Each path below is one point turned by a fixed rotation once a step. After each direction that follows a path, write how fast that rotation turns it, in degrees a step (0 if it stays still).
Each turn is a multiple of 5 degrees from 10 to 175, or 0.
Each row of a path follows its step; steps can be skipped.
path 1
step 1: [-12  11  -3  11  29 -12   4  16  -5 -11  12   6 -31  10  17 -10  24  50
 -17  -7   8   4   4  -5   6 -24   2 -10 -28   2  19  38  -2  12  11   6
  -8  32  11   7 -11 -16]
step 2: [ -4   7  31 -10  16 -11   2  12 -28 -17  -9 -12 -17 -13  30  23  10   0
  -9  18  24 -24  11   1  27 -13  -3  -9  -5 -20  -7  24   9  25  39  21
   2  16  13   3   1 -25]
step 3: [-14  -3  14   0  -2  -3  29 -10 -26 -30   4  -8 -12   3  20  15   3  27
 -34 -30   0 -30  13  22 -11 -10  -5 -19 -20 -14  -2  13  -7  -1  10 -17
   7  -1  23 -24   9 -36]
step 4: [ -8  33  27  -1   8   9  -5  32  -4   2 -11  -6  -7   4   1   5  23   8
 -34 -11   5 -16  -9  21  -8 -24  15 -11 -23  -4   1  14  36  -4   5  -5
   9  31 -17 -15   3 -42]
step 6: [ -9  -1   7   4  24  15  10  -4 -39   5  24   9  -8 -12 -15   1  32   4
 -27 -10  29  -3   7  15  -9  17  -4 -11   5 -49  11   4  21 -10  23  -2
 -10  22  11 -15   4 -29]
step 7: [ -7  -8  -6 -30  12  12  -7  15 -18  -5  22 -13 -20  11  28   6  26  40
 -11  -2   1   4   5  23 -19  21   3   1 -23  -3  -2  -5  47 -12  21  13
  26  12   7  -3  -1 -17]
step 8: [  4   6  12 -26  19   3   7 -11 -12   8 -23 -11  -3   9   0  40  43  20
  -8 -17  14  -1  20  30  -2  22   9 -10 -11   4  14   6   4  16  26   0
 -12  31  -9  17 -26 -15]
step 11: [ 20   0   3  -3 -16 -21  23   2   6  -4  11   0 -25  -6  10  16   9  47
 -11 -11  25   1  -7  13 -15  16   9  10 -22   5   9  14  18  27   0 -11
 -28  31  13  -9  -1 -34]
step 12: [  5 -15  38   1   5  -6 -16 -21 -15 -14 -19 -18 -23  -4  10  -1  23   3
 -14  14  19  -9   3  16  11   9  19  21   9 -20  14  17  41  24 -10   8
 -12  17  -4  -7   1 -39]
step 16: [ -9  10 -17  25  10  10   3 -12 -11  -3  -9  -8 -17  21  -5  -2  41  23
  -8 -22  10   1  21  28  -4  15  24  10  31 -20  21 -13   4  -9   4 -23
 -16  19 -11  -4  18 -26]
Directions:
[ -4  -7  10  -5 -12   0   2  -1  -1  -1  -5   4   0   1   1  -1   2  -3
   3   4  10   4  -2  12  12  -3  -2   2  11 -11   4   4  -7   5   2   0
  -3  -1   6   3  -4   7]
110
[ -5   3 -10  -8   5  10   2   3  -8  10   4   1   5   4   3   5   7   4
   6   0  -1  11   8  -1   1   2   9   9  -2   0   5   0  -4   0   6   2
  -6  -9  -3   5   0   7]
40
[  8  -8   5   1   2   2  -3  -5  -1  -4   1   9  -3   3 -10   0  -4   6
   4   4  -9   1   2   1  11  -1   4   2 -11   8  -6   9  -1  11   4   0
  -6  -1   3   3  10  -3]
35
[-11  -5   3   2  -3  -6   1   4 -10   6  -2   6   5  -3  -2   2   1   3
   5   6  -4 -11   0  -8   3 -12  -2  -6  -6   6  10   3  -1  -9   7  -3
   5   3   4  -5  -1   6]
10
[  2  -7   5   1   4  -1  -4   5   5  10  -1  -7  -4   5  -3 -10   4  -3
  -8  -5   0  -5   8 -14   3  -3   0   0   4  -5   5  -5  -8   0   4   6
  -4   1   3  14   4  -4]
95
[  5 -13  -5   6   6  -1 -10   0  -2   3  10   2  -8 -14   6  -6   9   4
  -2   8   1   2  -2   0  -3   6  -6   2   5   1   4   6  -1   5   1   2
   0  -1  -3  -6  -6   3]
65
[ -1   3  -5   8  -7 -11  -6   0  -8   2  -2 -10   5  -3   7   2  -1  -2
   2  -2  -1  10   1   5 -10 -12  -3  -2   0   4  -1   2  -7  13   3   1
   0   2   2   5   7  -6]
45
[ -6  -8   0   2   2   6  -1 -13  -3 -11   0  -4   9  -3  -1   5  -1 -10
  -9   5  -2  -1   7  -8  -6   0   3   0  -3  -9   6   0   3   4  -6  -1
  -7  -2   7  -6   4   4]
115
path 2
step 2: [ 16  15   7   6  17  10 -24  11  12  24 -10   0  23  44 -11  -9  18  31
  27   5  10  16 -21 -12  -9  25 -21   9  -4   7  -2  15  28 -12  26 -29
  18   4  11  -4  31  14]
step 3: [-15   0 -11  -3   5 -27  13  10  -3   5   0   3  24  21   6   6  29 -35
 -12  -1  31  -3 -11  26  14  35 -12 -45   2  27   6 -28  13  -6  15  -6
   1 -15  16  32  -6  -5]
step 4: [ -1   6  15  -4  -2  31  22 -27  51   2 -14 -12   5 -24   5  -8   9  11
  12  10   6 -17  -4  26 -16   8  -2   2 -10  32 -11   3  12 -17  -7  -8
  -3   5  42  27  -5  41]
step 5: [-17   0 -13  -4  25  -2   7  -9   2  -1 -23 -13  20  16 -36 -10 -12  15
  14   4  19  38 -21 -14  10   0 -20   3  11  31 -15  13  26   4  21  -9
 -42  -2  23   1  26 -15]
step 9: [ 20  11  16   3  -4  11  -6 -22  29   1  17  26 -10  22  -9   8  -5   0
  30 -31  -4  16   4  36  -1   2  24   8  12  36 -19   0   4 -29  10  -4
 -19 -16  18  -9  38  11]
step 10: [-20  13   2   9  20  -1 -22   3  -1 -32  21  12  18  20 -16 -30  13  17
   6  13  -5  -5  -2   2  17  19 -10 -22   2  41 -17  11  26  17  37 -38
  19  17 -11   0   5  -1]
step 11: [ -3   8  -6 -42 -39  33  23 -13  17  -6   0  -6  31  27  24  -2  31 -19
  -4  -6  13 -12  13  32  17  -3 -14 -16  -2  19  14 -19  19   4   3 -11
  -2 -14   9  -5   0 -15]
step 15: [-41  11   5   2   9 -16  21 -19  18 -15  14   8  20   2 -23  19  15  -3
 -16  20  41  14  18 -10 -13  36 -27  -6  -8  14  15 -13  18   6  17 -20
   5 -13  24  21  19   1]
step 16: [ -5  24   3   1   7  24  30 -12  20 -21 -17 -29   0  -6  10 -12  -9  -1
   2 -27  37   4  -3  21  22 -24  13 -31 -11  22 -36 -17  -1 -10 -10   4
  -7   4  32  14   2  10]
step 17: [ 22  13   2   2   4  25   2   0  33  -1   6 -11  22  14 -44 -11 -11  32
  37   1   7  28   4  -7   1  11 -10   1  32   4  -9   0  14 -27   4 -31
 -25  -4 -14  -6  25  17]
Directions:
[ 10   5   7  -7  -8   2   2   7  10   1  -3  15  -3  -5  -1  -2  -2  -3
  10  -7   2  -7   2   2  -5  -3   3   3   6   3   5  -5  -4  -5 -11  -4
  -2  -2  -2   5  -6   1]
140
[11 -3  2  1  0  1 -5 11 -8  6 -5 -4  3 -6 -4  0  3 -2 -7 15  3  6 -9  6
 -8  1  1  1 -4 11 -4  0 -3 -3 -1  0 -6 -8  5 -3 -6  5]
20
[ 13  -1  -4  -8  14   5  -3   0  -5   1   2   0  -6   3  -7   3  11  -1
  -2  -3  -4  -1   5  -1   4   6  -1   1   1   0   0  -7  -1  -6  11  -7
   5   2 -10   7  -8  -3]
95
[  2   0  -5  -6  -3   3   0   4   7  -4 -11  -3 -11   1   1 -12   7   6
   0   8   1  -1   3   1  -3   5   3  -6   2  -1  -8   1  -7  11  -1  -1
  -1  15   0  -4   4  -1]
120
[  3   0  -4   3  -6  17   4  -5  -1  -1  -1  -1 -10  10  10   5   3  -1
 -10  -3  -5  -5  -6  -1   3  -2  -2   1   3   4  -4  -2  -6 -11  -9   4
   6  -2   6  -3   3   4]
145
path 3
step 0: [-39  12   4 -12  -9 -14 -23  10  12 -18  -2   3  28 -27  -9  19  13 -21
  -3  14   9  28  -1  15   1 -16  18 -10 -18   9 -18  31  28   6  48 -19
   3   9  14  -6   8 -13]
step 1: [ -7 -32 -11   1  17  21   1  -2   4  12   0  -4  -4  17 -34   0   4  -7
   1 -29  -7  33 -28  41  -5 -38  -5  21  -1  -6  26  15  33  -4  -5  -5
 -19  11  13 -16  -7 -15]
step 3: [-12   3 -16 -19  -3 -11  -2   9  17  -9   0  41   1   9 -43  21   8 -13
   3  -2  21  37  -1  29  -1 -13 -18  -5  -3 -10  -8  21  33 -16  21   3
 -17 -11  32 -29   0   4]
step 4: [-12 -17 -13  -4   9  37 -14 -15   4  12 -13 -24 -24  34   5  12   6   4
  -9  -9 -17  17 -10  13  18 -32   4   9 -19 -52   1  -9  14  -7  30  -8
 -20   8  -9   0 -26 -13]
step 5: [ -9  22  -2  -7  -1  -8 -16  22   0 -11  -3 -13   5  -6 -18  58 -27  -3
  32  18  13  32  -6  13  -1  -7  -9 -21 -17 -15 -30  23  17  -3  26  -3
 -12   6  -4   2  17  15]
step 7: [-12 -20  -9 -11  14  25 -16  18  -5   1 -12 -38 -12   1   5  35  -7  23
  23  23  -9  24 -23  14  -7 -29 -23  -4 -29   8  12  -7  20  12  32   9
  -8  10 -24  11 -11 -11]
step 10: [ -1 -20 -18   1   3   5 -11   6 -20  12 -11 -38   9  18  -1  22 -25  20
  16  -1   4  40  14   8  11 -13 -10 -46 -17 -18  -3   3  17   7  28  15
 -18 -27   1  10  16  25]
step 14: [  5 -32  27 -10  -1  32   3  20  39  20  12  23  37 -11   0  21   7  14
 -15  12   7  38 -30  20  -5 -23   2  10  12  -2   2  15  11   1   2  -1
 -18  -1  10 -22  -6   2]
step 16: [  7 -19  -6   6 -12  15 -10   0  37 -10  -4   3  14   6 -18  12 -53  -6
 -15  19   2  45   4  24  -6  -8   0 -14   4  -2 -13  22  32 -10  -3 -28
  -8 -22   1 -23 -15  11]
step 17: [ 15  -9  22 -17   4  18 -12   1  10  29   0   2  22  21  -2  42  33  10
 -38 -21   3  28   6  13   3 -23  17   7   3 -20 -22  -2   4   0  28  -4
 -29   3  17  20  -8 -10]
Directions:
[  4  -5  -1  -3 -10   0   1  -1  10   3   7  -5   8  -5   3  -7  -3   5
  -5  -7  -2   2   8   5   2  -7  16   2   6  11  -2   9   1   0  -3   0
   2  -5   1   7   1  -3]
20
[  5 -10  -4   3  11  -7  13   3   4   7  -1   1   4   1  10   1   7   4
  10   1   6  -7   2   4   6  -2  -3   0  -7   5  -6   4   0   5  -1  -1
  -6   0   4  -3  -2  11]
90
[-11  -3  13   3   1   4   7   1  -3  -5   3   6   1  -5   5   3   2   1
  -3 -11  -2   4  11  -7  -5  -3  -6  11  -7   0  -3  -1   7 -10   0   6
   3  -2   5   1  -1   3]
130
[ -3  -7 -11   0  -1   2  -2   9  -6  -4   1   2  -8   7   3 -14   7   0
  -3   4  -4  -4   5   2   0  -1  -4  -3  -3  -1   7   3  16   2  -1   1
   2   3   8   8   0  -7]
125
[ -7  -2  -3  -4  -3  -2   2   2   3  -1   3  -7   2   5  -4   3   1  -8
  -4  -4  -9  -4   0  11   1   8  -2   0  -3  -6   6   5  -1   0 -15   1
   9  -5   0 -11 -11   9]
145
[  0   0  -2   2  13   2   3  -5   4   0  -9  -4  -3   3   0  -5 -13  10
   8   2  -9   6   2   3  -5  11   7   2  -7  -2   3   4   1  -4   1   0
   6   0  -5  11   2   4]
130
[ -2  -2   1   2  -5 -14   0  -1  -1  -1  10   0   4   7   3  -3  -4   2
  -7   5  -1  10 -10   4   4  -5  -7  -1  -4   1   5   2  -6 -12   7  -2
  -3   8   2   9  -8   7]
0
[  4   7   1   4   4  -4   7   7 -10   9   4   2   2  10  -8   2   2   1
   4 -11  -2  13   1   5  -1   1   2  -3  11  -1   4  -4   0   4  -5   9
  -4  -3   7   3   7   1]
160
path 4
step 2: [-20  22 -28  -7  -4 -16 -15  20  -2 -19   0  22  17  17  -1 -15 -14  -8
   8  -9  32  -5 -11 -10  -4  12   3   7  21 -14  14  18  -1 -21 -25   3
   7  12  44  11  35  17]
step 3: [-10   2  -5 -11 -23   8   1 -26  11   3  28  15  -8 -12   6  30 -30   3
  -8 -16  24 -12 -11 -12  21 -20  -8 -26  10   7  13  12  10 -20  -9   5
  13 -34  41  25  -8  -9]
step 4: [-32  20  -9 -17  -9  -3  20  15  -4  -3   4   4 -16 -21 -56  22 -10 -21
  29  -8   0 -15  -2 -20   8  -3 -21   0  -7  -5   8  -4  10  22 -20  29
   0   4  12  18  20 -11]
step 5: [ -2   3 -44  10 -13 -14   4  12 -16  -7  11  12  20 -12  13 -23 -21  -8
  17 -10   3 -24   0 -41  14 -12 -30  22  23  -4  -4  -7  22   7  14   8
   9   1  26  17 -18  12]
step 6: [ -3  16  13 -20 -23   3  13   8  -9  -6  22  19  20   0 -18   0  -4 -26
 -36 -31  -1   4  12 -30  39  16  -2 -20  14 -12   2   9   5  -6 -19   0
  -7   8  36  -3 -10  16]
step 9: [-14   7   7 -23 -13  14  -7  21   0   9   0  11  -3  17 -12 -20 -17 -22
  13 -24  25 -26  45 -39  -7  -1  -3 -10  20 -10 -21 -16 -17  14   9  -3
  18  -4  19  -7  -4  10]
step 11: [-27   1  11  -9  -8  -3  11 -17  30  -3   2   9  -4  24   0  20   3  -7
   0  21  -5 -46  -2 -34  29   8   7 -17   1   9  -8  -5 -12   0 -15   6
  10 -19  30  31 -16 -23]
step 13: [-18  17 -25 -13  -9 -14  29  -3   5 -19  12  -3  22   8  25 -20 -17 -29
 -14  13  16 -21 -10 -14  -1   9 -22 -27  30   1 -32 -14  12  17  15  -8
  10   7   5  13   0  26]
step 14: [-27   9  15  -8  -8   3   5  -6   9  -9  10 -13  43  56 -14   0  -5 -26
 -22 -25  18   7  -9 -19   7   6  -6   8  19  -6   4  16 -10 -12 -25  16
   5  -6  22  17   6 -10]
step 17: [-16  -1   3   7 -17 -10   0  31  15 -13   4  33  15   6 -17 -34   6  -8
   0  -4  44  -7   3 -23  -3  -2 -31  13  29 -23 -12  -7   4   4   1  36
   6 -10  16  -2   4   3]
Directions:
[  6  -8   0  -2   5  -7  18   5  -5  -7   3  -7   0  -1   3  -5   5  -1
 -11   2 -14   4   1  -4   2   7  -4   4   4   1  -2   1   2   4  -4  -2
  -4   1   5   6  -6  -1]
55
[  1  -4  -7  -4   5   8  -3  12   0  -1   8   6   4 -13  -2   4  -4   7
   0  -6  -3   1  -1  -3   5  -6   7   5  -1   8  -2   3  10   3  -2  -1
   1   2   8  -6  10  -6]
20
[ -5   3   8  -3   8   0   6   3   2  -1  -7   4 -10   0   3  -5   3   5
   7   3  11  -9  -3   0   6  -1   5   4  10   7  -5   4   4   5   9 -10
  -1  -5   3   4  -5   6]
170
[  9   4  10  16   0   4  -5  11   0  -6  -6   2   1  -5  -4   4   6   4
  -2  -1   3   3   9 -10   0   2  -4  -3  -3   0  -5   3  -3   0   6   3
  -1   4   2  -7 -12   0]
35
[ 10  -2  -6  -9   6  -5  -8   3   3   1  -6 -11  -1  -4 -10   0  -2  -6
   1   4  -3  -8   6   1   6   3  -6   5  -7  11   1  -1   2  -2   4   6
  10  -5  -5   2  -1   7]
95
[ -4   2  -6   8  -2  -6  -1  -8 -12  15   0   4  -3  -6  -8   2  -2   0
  -3  -5  -9  -4   5  -8   3   7  12   2  -1  -6  -1   2  -2   6   5  -5
   4  -5   3   1  -1   8]
20
path 5
step 0: [ -8  -7  -6  16   3   9  28 -16  14 -14   2  15   1  17 -10 -39  22  -1
 -12   3  16  10  16 -15  -3   2   0 -19  -5   2   6 -21  -8 -17 -11  14
   7  37  42  -6  10   0]
step 2: [-17 -14  25   3  -8  20 -20  -3   4  -7  17  -2   6  10  -1   3  14 -23
  -6  13  17  10  20  23 -13 -17  -9 -18 -13  19  28  24  12 -19  32   4
  -5  -2 -18   3  31   5]
step 5: [-21 -22  11  19 -10  12   8 -11  11 -13  -3  10   8   6  20 -24   9  21
  10   1  20   9  37  24   8   8 -15 -23 -42   8   1  -5  -1 -15   0  18
  -2   0 -16 -26   7  -4]
step 9: [ -4  -9  -8  16 -16 -10  12 -30  -8 -34 -11 -21  -4  13  -5 -10  -5 -10
 -32   6  31  13  31  22   7  17 -29 -24  -2   0  -3   1  -4 -10  -4  13
  11 -10  -1  -9  14 -14]
step 10: [-15  -9   5 -13  -9  25  16 -26   9  20  42 -24   2  16 -10 -23  37   3
 -19   1   3  20   9  -2  11  -2  -1   4 -33   6   0  -7   0 -21   6  16
   4  -2   8  -1  15  12]
step 12: [ -1 -17  -3  21   5  17   7   1   0 -36  -6  15  -4  -6 -18   3  -5  -4
 -22  -7  33 -18  12 -16  -9 -30 -20 -35 -10  13   7  10 -15 -12  26  11
  14  12   0   6  20   5]
step 13: [-26   2  14  -2   4 -13   9 -25  23 -13  -3 -41   5  29 -10   0  21   0
   7  10  30  10  28 -11  -1   9 -14 -29 -14 -18   1 -10   0 -18  -1   8
  -8  19  17  10   5   2]
step 14: [-11  -8   4  -2  -8 -11  -3 -22  24  12  14  -9  -8  -9  -1  -1  14 -15
 -28 -23  -5  37  14  14  11  23   1 -12 -30  11  11  23   1 -19  25   7
   9 -12   7 -21   4 -25]
step 15: [  7 -19   2  29  -5  32   6  -2 -17  -9   7  24   2  24  -4 -16  17 -30
 -32  12   1   0  19  33 -14 -13  13 -17 -31   6  -1  -1   3 -16  -2   9
  13   3  -2   4  10   2]
step 16: [  3   9 -11 -10  23  14  31 -12  -2 -14   5  -4   3  21 -10 -18   8  36
 -11   8  27 -11   1  -7  -7   2  -8 -28 -11  20   9   7   4 -25  15  18
  25  26  17  10   2  10]
Directions:
[ -5  -5  -4  -3   4  -7   2  -5  -4   0   3  -3   5  -5   3 -12  -4  -8
   4  -7   2   7   5   0   6   9  -8   5  -2 -12   7  -9  -3  -6  -1   1
 -10  -4  -7  -7   3  -3]
85
[ 4  4 11 -2  0 -7 -3  6 -3  1 -3  4  8 13  3 -8 -3 -2 -2  6 -5 10  2  2
  7  1 -7 -8  8  6 11 -5 -1  7  2 -1  0 -3  7  9  0  0]
160
[ -7   1  -4  11   3  -1   4  -5 -12   1  -1   9   4   0  -8   0   4  -9
   5   4   1  -4  -6   2  -4  -1  -8  -7   6   2  -4   3  -2  10  -6   8
   4  -3  -2  -3  13  -6]
115
[  3  12   0  -5   9   5   3  -8   0   2   8   0  -5   2  -8  -1   2   4
   1   2   1   7   6 -10 -13  -2  -8   2   2  -6  -3  -6   1   1  -2   6
   1 -10   5   4 -10  -1]
115
[ -2   0  -1   5   1  -2   0   8   3  -1   8   2  -1  -5   7   2  -5  -3
  -7   7   3   8  -3   0  -4   3   0  -4  -2  -6 -13  -5  -8   0   4  -9
   6 -10  -3   8  10  12]
135
[ -7  -4  -1   2  -5  -2  -7  -1   1   4  14  -2  -8  13   3   3  -1   1
  -1   3  -2  -3   7  -4   3   1   6   4  -5   2   6  -4   8  10  -2  -5
   7 -10   0 -10   5  -5]
85
[  7   0  -6   6  -7  -4  -3   0  -1  -3 -12  -6   2   5  -4 -10  -7  -5
  -9  -5  -3   1   2  -6  -5 -10   2  11  -6  -1 -10  -5   2   7   9   4
  -1   1   3   1   5  -4]
125
